In the data rows, the value 128 means zero.
Some points, one per row:
np.array([146., 134., 150., 137., 97., 113., 134., 89.])
np.array([124., 156., 91., 135., 140., 162., 118., 173.])
np.array([138., 130., 121., 156., 111., 190., 135., 92.])
np.array([110., 117., 159., 121., 137., 125., 121., 142.])
np.array([125., 101., 148., 134., 124., 96., 147., 121.])
np.array([152., 124., 145., 150., 95., 143., 143., 66.])
np.array([147., 136., 107., 138., 121., 152., 134., 121.])
np.array([116., 138., 132., 117., 160., 111., 105., 201.])
np.array([132., 119., 148., 122., 106., 113., 127., 127.])
np.array([143., 131., 106., 133., 152., 185., 116., 144.])
np.array([120., 131., 138., 100., 161., 106., 109., 213.])
np.array([133., 142., 94., 128., 138., 166., 132., 168.])
np.array([86., 116., 151., 107., 122., 76., 129., 145.])
np.array([141., 113., 170., 128., 113., 93., 129., 124.])
np.array([182., 147., 99., 175., 86., 202., 142., 56.])
np.array([172., 165., 106., 178., 107., 198., 118., 56.])
np.array([130., 135., 146., 139., 108., 121., 144., 109.])
np.array([125., 118., 127., 89., 168., 105., 104., 230.])
np.array([135., 115., 142., 103., 147., 112., 113., 199.])
Here are 12 more points, each followed by its number:
np.array([148., 118., 127., 133., 114., 125., 132., 130.]) 0
np.array([107., 103., 180., 134., 113., 77., 144., 65.]) 1
np.array([113., 122., 125., 119., 136., 103., 139., 157.]) 2
np.array([137., 124., 137., 151., 120., 121., 146., 85.]) 3
np.array([94., 120., 178., 113., 145., 102., 104., 162.]) 4
np.array([146., 149., 89., 124., 142., 158., 110., 156.]) 5
np.array([160., 148., 113., 158., 86., 185., 145., 76.]) 6
np.array([137., 120., 121., 135., 111., 152., 115., 141.]) 7
np.array([150., 115., 145., 144., 106., 128., 139., 73.]) 8
np.array([148., 142., 146., 140., 103., 133., 137., 93.]) 9
np.array([133., 176., 36., 109., 179., 190., 105., 175.]) 10
np.array([145., 141., 121., 156., 82., 178., 146., 74.]) 11
Which of these numbered points is nearest to each point below, ignoring the 2 directions in which the first points spread most? Its number follows each.
np.array([65., 76., 186., 73., 154., 3., 123., 153.]) > 1
np.array([144., 130., 129., 143., 97., 145., 145., 101.]) > 6
np.array([116., 126., 106., 148., 92., 132., 144., 83.]) > 2
np.array([105., 131., 92., 107., 153., 131., 126., 174.]) > 2
np.array([112., 145., 104., 107., 166., 129., 116., 135.]) > 10
np.array([85., 106., 149., 96., 127., 63., 139., 138.]) > 2
np.array([122., 134., 115., 131., 144., 132., 117., 98.]) > 1
